In the rows, 128 means zero.
Each row of Y is roughly a mix of the hidden directions of one of 3 groups.
Y, 85 rows:
[[176 105 140  88 138 126 122  93 161 185 133]
 [105 140  93 139  80 167 126 166 134 155 174]
 [118 173 133 159  85 163 130  91 121 110  80]
 [125 148 162 108 164 140 143 112  50 128 114]
 [123 114  85 103  81  76 159 128 147 158 148]
 [153 151  63 153 121  86 128 146 165 154 137]
 [122 101  97  61 119 125 132 114  71 106 125]
 [136 130 175 158 160 194  92 140 114 118 128]
 [117 113  92  84 121  99 141 131  61  94 132]
 [132 121 121 110 136 209 119 144  93 160 153]
 [ 80 131 123 166  78 144 119 177 103 123 151]
 [155  70 196 145 138 103 143 123 128 118 138]
 [133  71 165 147  81 154 143 106 128  89 136]
 [146 137 159 179 128 112 106 119 184 135  81]
 [114 108 208 119 108 127 100 100 112 159 125]
 [ 92 158 179 137  86 150 164 120 145 151 157]
 [182  95  79 141 144 124 151 162 161 136 149]
 [130  93 126  71  90 137 112  83 148 126  89]
 [ 77 122 123 143 158 159 171  79  97 139 115]
 [ 88 111 141 102 113 165 105 126 186 149 168]
 [118 124 158 108 138  66 123  87 110 117  75]
 [128 134 123 143 145 102 138 125 212 134 170]
 [138 152 138 172 169  60 133 135 121 101 109]
 [170  78 123 120 119  93 109 134 146 188 117]
 [149 111 196 145 159 175  92 122 120 135 124]
 [112 170  90 103 106 177 147 123 150 142 175]
 [139 130 141 157 132 100 119 113 217 133 118]
 [167 122 108 124 154 150 181 128 164 103 176]
 [110 161 176 131 142  68 163  95 134 111 121]
 [127 141 123 187 103 113 119 173  78 111 100]
 [116 162  59 139 139 129 159 153 130  81 131]
 [119 114 146 134  52 144 114 115 168 138  90]
 [121 147 187 136 165 173 131 103 115  82 134]
 [128 130 113 142 143  78 138 125 205 119 159]
 [123 120 156 113  84 201 116 114 130 162 108]
 [145  95 181 148 145 128 173 124 134  84 165]
 [133  87 166 144 106 172 157  93  88 103 124]
 [152 137  99 164 179 164 131 162 129  81 122]
 [130  98 156 121 128  57 114 107 111 136  78]
 [116 126 136 159  65 155 122 141 188 150 133]
 [126  70 102 144 165  85 171 127 107 124 145]
 [107 195 130 107 142 124  92 140 177 157 128]
 [127 120 132 118  99 188 113 141  61 141 103]
 [186  99 181 135 103 132 134 132  94  92 129]
 [152 111 151 150 150 160 173 139 144  86 180]
 [121 133 135 184 149  98 185  82 124 122 116]
 [ 92 192 160 120 121 127  95 122 164 114  96]
 [ 86 152  77 142 104  95 111 156 100 118  90]
 [127 213 123 138 141 146 126 108 120 156  94]
 [144 153 139 148 209 147 133 142 108 145 159]
 [ 87 172  98 122 119 125 174 121 123  73 146]
 [167  83 128 136  96 123 133 142  77  80 107]
 [165 135 165 141 152 160 164  98  72 146 130]
 [136 138 184 128 168 169 150  98 130  85 149]
 [148 179  75 141  95 136 110 137 108 127  81]
 [141 130 159 131 164 142 179 107 137  67 156]
 [144 104 133 131  93 152  94 108 189 145  84]
 [ 83 119 130 163 133 110 164  89 109  88  86]
 [150 139 116 150 200  71 125 133 123 104 124]
 [166 101 157 133  92  90 109 156 172  98 151]
 [118 199  95 120 146  96 101 149 142 142  97]
 [150  97  94 165 124  61 152 139 155 116 143]
 [143 177 135 100  94 142  69 160 156 128 116]
 [104 114 140  71  74 166 140 102 100 136 125]
 [134 181 123 113  86 142  75 150 170 132 116]
 [157 127 106 170 172  75 105 141 158 108 107]
 [118 128 114 101 201 105 140 143  77 147 125]
 [144 160 176 150 199 141 130 115 110 145 118]
 [112 107 186  88 166 120 112 143 154 136 170]
 [135 132 143  84 182 131 136 100  64 122 118]
 [147 179 103 174  85 143 138 101 125 125  87]
 [133  76 147 154  97 119 144 116 183 120 172]
 [ 96  78 178 127 110 148 137 105 111  78 116]
 [103 150  93 122 140 132 120 128 188 181 162]
 [102 124  80  82 120 127  80 174 121 118 109]
 [165 136 122 125 121 175 130 123 148 188 177]
 [179 138  86 124 184 158 148 130 159 109 135]
 [164 147 141 101 179 173 146  88 155 116 144]
 [138 156 177 148 180  91 135  95 156 128 105]
 [102 153  59 103  89  92 148 130 136 142 130]
 [ 58 128  97 126 175  91 141 120 152 137 126]
 [112  99  77  68 105 112 142 128 111 107 162]
 [134  98  90 120 151  66 125 167 158 136 159]
 [143  94 199 142 132 150  85 125 118 161 122]
 [146 117 139 151 113 104 101 107 197 126  78]]

Here is one row of each group, with its name. Which group are the others in?
[161 133 125 133 213 118 112 126  94 121 112]  L
[148 133 169 103 174 120 105  77 124 129  81]  Z
[ 55 122 123 109 117 138 102 125 188 126 136]  N

[109 123 101 145  79  62 141 145 148  94 131]  L
[124 171  49 103 141 112 140 121 139 117 104]  Z
[113 132 144  98  92 134  83 108 126 199 118]  Z
[146 209 117 118 156 133 113 135 111 164 106]  N
[145 115 128 137 131 104 110 105 217 131 111]  L
[142 167  72 141 128 102 125 143  89 119  76]  N
[177 112 127 121 104 193 131 125 102 161 158]  N
[110 102  90 120  47 148 122 155 124 124 135]  L
[119 156  70 157 153 129 128 163 114  80 101]  Z
